One turn moves every row onto another: examples first, then more rows asked:
j530: [-20 -14   4  -3   5   9  18  -3   5  -6  -6   4 -29  -1  -7   2   8   4
 -16  24 -12  -7  29 -13  -5 -12   8  -8  17 -11   7  -3  -6  10   0 -16]
j670: [-15 -10   0 -18   8  -2  -6  -3   5  -4  -8  -7   0  -7   0 -13  19   2
  -1   4 -21  -1  19 -10 -26 -10  -6  -8  -1  -4  11 -15 -12   1 -14 -25]
j30: [ -8 -10   3  15   9   5  45  -1   0  -4  -9  -5  33  -7  -5 -11   8  12
 -11  10  -7   3  10  19  10 -10   1  -3  21   2   3   4  -4  15   3  20]
j239: [-14 -13  -1  -6   0  -6 -13 -14  -1  -7 -11   0  -9  -3   0 -10  11  -7
 -17   0 -19   1  13  -7 -19 -26 -17   0   1 -10   8 -15  -4   6  -1 -17]
j100: [ -5 -10  14  -1  18   4  24  -3   5 -19  -8  -8  17   8  -6 -12   7   1
   5 -32 -14  -8   0  -5   8  -9   4 -22  14  13   8  -6 -11  -4  -6  21]
j953: [-19 -13  -8  -3   4  -3  19  -6   2  -7  -8   0 -29  -4  -3  -2   8   7
  -7  25 -12   5  28 -12   4 -15   0 -11  15 -17  11 -10   0  11  -9 -15]
j496: [-16  -9  -4   0   4   3  17  -4   1  -9  -7  -8 -28   3  -4  -2   7   5
  -9  29 -10  -1  31 -13  -6 -11   6 -10  18 -11   7  -8   1  11  -2 -18]
j369: [-22 -18  -1   3   1   1  14  -4   1  -4  -7  10 -22  -5  -3  -1   9  10
 -17  29  -5  -2  22 -14  -2 -13  10 -11  18 -14   7   2  -1  12   0 -16]
j382: [-15 -12 -11  -2  -4  25 -16  -3  -5 -10  -6  -1  15   4  -7 -13  14   6
  -5   5  10  -4  10   9  15 -12   5 -15 -24   4  11 -11   7  16  -2  19]
j129: [ -8  -9   1   9  12   4  50   0   2  -3  -9  -9  32  -9  -6 -11  10  13
  -4   8 -10   5  13  19  12  -8   0  -5  19   2   5  -1  -7  13  -4  19]
j527: [-13 -10   2  -6   3  -1 -15  -4  -1  -6  -8  -7   5  -1   1 -15  16   3
 -11  12 -12  -5  15 -11 -34 -10   0  -5   4  -1   4  -7  -5   4  -2 -28]
j458: [-20 -19   5 -15   4  -2  -9  -7   6   0  -8  11  -3 -11  -1  -8  17  -1
 -14  -3 -21  -4  12  -8 -19 -19  -9  -4  -2  -9  11  -9 -15   2  -8 -19]
j573: [-15 -15  -8  -2  -2 -14 -17 -11  -5  -6 -10   1   3  -6   6 -17  14   4
 -11  11  -9   6   9  -9 -22 -19  -9  -6   3 -10   7  -9   1   6  -5 -22]
j240: [-14  -9  -9  -7  -2  28 -11  -4  -2 -11  -7  -6   8   5 -10 -10  14   0
  -3  -1   3  -4  15  11  18 -14  -1 -13 -26   3  13 -18   4  15  -4  21]
j917: [ -1  -7   2  12  12  -7  16  -4  -6 -23  -9 -16  27  13   0 -21   5   7
   7 -16   0  -1  -4  -7   3  -7   8 -25  20  14   3  -3   4  -1  -2  16]
j149: [-22 -17  -5  -5   5  -2  19   0   4  -3  -6   6 -21  -8  -2  -3  12  14
  -6  29  -8   2  25 -14   0  -7  10 -15  15 -14  10  -2  -4   9 -11 -19]
j957: [ -6  -6   0  12  11   4  49  -4   1  -6 -10 -13  27  -5  -6 -10   7   8
  -6   7 -12   6  14  20  14 -13  -6  -2  19   1   5  -5  -3  15   0  22]
j991: [ -8  -8   8  11  11  11  48  -1   3  -4  -9  -7  28  -5  -8  -8   7   8
 -12   5 -12  -1  13  20   9 -11   0   0  20   3   3   1  -8  14   5  21]
j337: [ -3 -12   7  15   9  -5  13 -10  -6 -22 -10  -6  21  13  -1 -17   1   1
  -5 -23  -2  -3  -8  -4   9 -17   2 -19  20  10   2  -1   4   1   6  23]
j338: [-15  -9 -10 -10   1  29 -10   2  -1  -9  -5  -8  16   3  -9 -13  18   8
   4   4   6  -5  16   9  12  -4   8 -18 -26   7  12 -15   1  13 -10  15]
j228: [ -7 -15   8   5  13  -5  20  -9   0 -19 -10   2  17   5  -2 -14   4   1
  -1 -32 -10  -2  -7  -3  17 -18  -2 -21  14   7   8  -4  -4  -1  -4  26]
j871: [ -4  -4   4  13  12   9  48  -1   1  -7  -9 -17  29  -2  -7 -10   7   8
  -7   9 -10   2  16  19   6  -9   0  -1  22   5   3  -2  -4  15   4  19]
j24: [-12  -6  -8  -3  -2  31 -14   0  -4 -12  -6 -12  14   9  -9 -13  15   4
  -2   7   9  -7  16   9   8  -7   8 -15 -23   9   9 -14   6  15  -1  15]
j853: [ -5 -10  11   3  17   2  20   2   1 -18  -7  -9  29   8  -3 -17  10   9
   7 -21  -6  -9  -3  -7   1  -1  14 -26  17  17   5   1  -7  -4  -6  15]
j204: [-16 -11  -3 -10   1  34 -11   1   1  -8  -5  -1  11   3 -12  -9  17   3
  -4  -1   3 -10  14  10  13  -9   6 -14 -26   6  12 -12  -2  14  -5  18]

j30 turns into j957
j239 turns into j458
j240 turns into j204
And these:
j530 turns into j149
j337 turns into j228

One turn moves every row onto another: examples first, then more rows asked:
j124: [ -4  -8  10  -7 -15 -21  -2   7  16  -9  -3 -18 -29  -6]
j615: [ 10 -11 -10 -12 -39 -24 -12 -24  -2  -2  17  -5 -11  14]
j763: [ 14   1  -2  -6 -38 -21  15 -21  -1  -6  29 -18 -10   0]
j549: [ -9 -22  15 -32 -13 -29  -7 -13   2 -13  -1 -19 -13  -5]
j599: [ 13 -20  14 -18 -24 -31  -9 -21  10 -17   7  -7 -20  14]
j698: [ 16 -10  -7  -7 -33 -31  -4 -14   1 -30   7  -7  -1   1]
j290: [-11  -7   3  10 -23 -13   8 -19  10  -9  10 -23   5  19]
j925: [ -4 -10   5 -32 -15  -2  13 -11  15  11   9 -16  -7   4]
j250: [  3 -17  -6 -16 -37 -28 -14 -17  -7  -1  22  -6  -9   6]
j507: [  1   3 -14  -6 -42  -2   6 -11  11 -16   0 -15   4 -12]
j690: [-16 -13   8 -16 -26 -12  15 -29   8  -9  17 -19  10  14]
j245: [-11  12   5 -17 -34 -30  -6 -11   5 -17  14 -12  -8 -21]
j525: [  8  -1   2  -6 -10  -5  15  -1  21  -7  -6 -20  -7   6]
j46: [  8  -4  15 -16 -26  -6   4 -14  30 -13 -12 -17 -19   5]
j552: [-11   5  17  -9 -25 -28  -8 -15  13 -24   4 -10 -20 -15]
j72: [  7 -10  11   0 -30 -16   8 -26   4  -2  25 -16 -27   9]
j535: [ 13  -8  11  -7 -31 -18  20 -30   7 -24  18 -14 -16   0]
j366: [-13 -11  -4 -14 -25 -14   7  -2   4 -24   2 -11 -10 -24]
j375: [ 13 -17   5 -16 -30 -24  -7 -31   9 -15   6  -3 -19  18]
j346: [  0  -4  -4 -29 -20   2  14 -19  17   7   6 -15  -2  10]
j274: [ 11 -11  16 -34 -29 -23 -10 -26   9   2  -1 -21 -12  11]
j196: [  9   1  -5  -7 -15   0  12 -11  22  -1  -4 -18  -6  14]
j827: [ -8  -4   1 -32 -26 -23   1   6   5   5  14 -17 -16 -14]
j607: [ -6 -14  -8 -13 -41 -11 -13 -29 -10  -3   7 -14   3  -5]
j834: [ -7  10  18 -25 -10 -26  -2 -15   6  -5  -1 -27  -2 -12]
j494: [-10  12   7  -1 -11 -22  -8 -10   1  -6  -3 -27  -2 -13]
j451: [  6  -3  -1 -16 -17 -36  -4   4   1 -19  -5 -26   0  -8]
j855: [ 20  -7  -9 -13 -37 -27  -1 -25   4 -24   7  -5  -3   9]
j641: [-22   1  12 -15 -12 -16  -7 -22  -3  -3   2 -21  -4 -17]
j671: [-12   9  14 -14 -28 -30 -15  -9   9  -3  14 -14 -23 -10]
j445: [ -8  -6   1 -25 -39  -2  -5 -15  12  17  12 -15 -15   1]
j316: [ 18  -2   0   1 -30 -22  -8 -17   8 -21 -13 -23  -2   4]
j902: [-11 -10 -12  -6 -21   6  12 -11   5  -4   6 -12   3  -7]
j677: [-16 -16  -5  -7 -20 -25 -17  -4 -11  -2   6 -20  -8  -8]
j165: [  1   1  10 -13 -23 -22  14 -15  16  -3  13 -28   8  23]
j653: [ -6  -8 -13  -7 -21   9  12 -21  12  -4   2 -12   1   4]

j855 turns into j653
j902 turns into j250
j494 turns into j245
And these:
j549 turns into j124
j274 turns into j46
j690 turns into j72

One turn moves every row onto another: examples first, then more rows asked:
j348: [-12  21   7 -14  14  -7 -18  23  -8   0 -18 -17  11  -9 -14 -16]
j659: [ 21  13  11   2   7  13 -19   3   6   5 -27   5  15 -10 -11   9]
j884: [ -8   8  -2  -2  -2  -3  -9   1   3   5   3  -5   7   0  -4 -28]
j93: [ 24   7  10  -1   9  14 -18   1  -1   1 -32   6  22  -4 -19   5]
j699: [ -2  15  -7 -10  11  -7  28  15 -11   5 -13  -8  17   1 -11   9]
j790: [  8   9  -9  -9   1  -7  28   1  -3  10 -12 -11  23  13 -17   4]
j736: [ -5  17   6 -25   4 -16 -10   5  -3  -4 -22 -20  -5   0 -19 -18]
j864: [ -4  10 -11  -9  25 -13  17   9  -1  -3 -18  -7  18  -9 -16  15]
j201: [ -3  -1   3   3  11  -2  -9  16   5  -2   0 -15  10   3  -1 -24]
j297: [ -8  19 -15  -7   6  -9  12  21 -13   1  -7  -8  10  -1 -27  11]
j697: [  4   5   5  -9   7   0 -13  -1   1   1  -1 -11  -1  -9   6 -19]
j803: [ -6   1   3  -9   0  -4 -15   8   5   7   0 -10   0  -5  -4 -25]
j970: [  5  -2  -3 -12  -5  -5  20  -1   3  17 -27  -5  29   0 -12   4]
j816: [ 19  10  11 -12  -1  13 -12  -8   8  -4 -29   6  25  -2 -16   7]
j880: [  8  12 -20  -7  -1  10 -18  12  -6 -17 -33   4  15  -4 -20  -1]
j640: [ 13  17  -9 -12   5   5 -20   8  -5   0 -41   7  17   3 -30   5]
j443: [  2  10 -23 -13  16  -9  17  15 -13   2 -11 -14  15   5 -14   9]
j328: [  2   8 -17  -7  -2  -6  23 -10  -3  15 -14  -8  18   4 -11   2]
j835: [  9   9  -2 -10  -3  -2  23  -5  -7  10 -14 -18  27  10 -18   8]
j523: [  3  -3  -4   0  10  -4  -5  -8  -1   7  -9 -15  -1   6  -2 -25]
j299: [ 27   5  11  -9   3  15  -9   3   9 -10 -15  10  10  -6 -15  -1]
j901: [ -9  11   4 -17   7  -7 -21  10   7   1 -12 -22   6  -2 -11 -23]
j867: [ 18   7  17  -1   5   6 -15   6  12   1 -24   6  15  -4 -33   5]
j631: [ 10   6  -6  -1  -7  -3  24  10 -14  16 -23 -11  20   7 -20  -2]
j80: [ 18  13  -7   1   3   6 -21   2  -6  -7 -29   8  16  -2 -32   9]
j975: [ -9   9   7 -25  15 -11 -21  14   1  -4  -8  -9   5  -4 -15 -16]
j565: [  8  24  -8  -2   8  -1 -21  11  -3 -10 -30  -7  21   8 -33   7]

j299 turns into j970
j736 turns into j880
And these:
j631 turns into j201
j816 turns into j328
j790 turns into j803
j901 turns into j80
j835 turns into j884
j297 turns into j348
j975 turns into j640

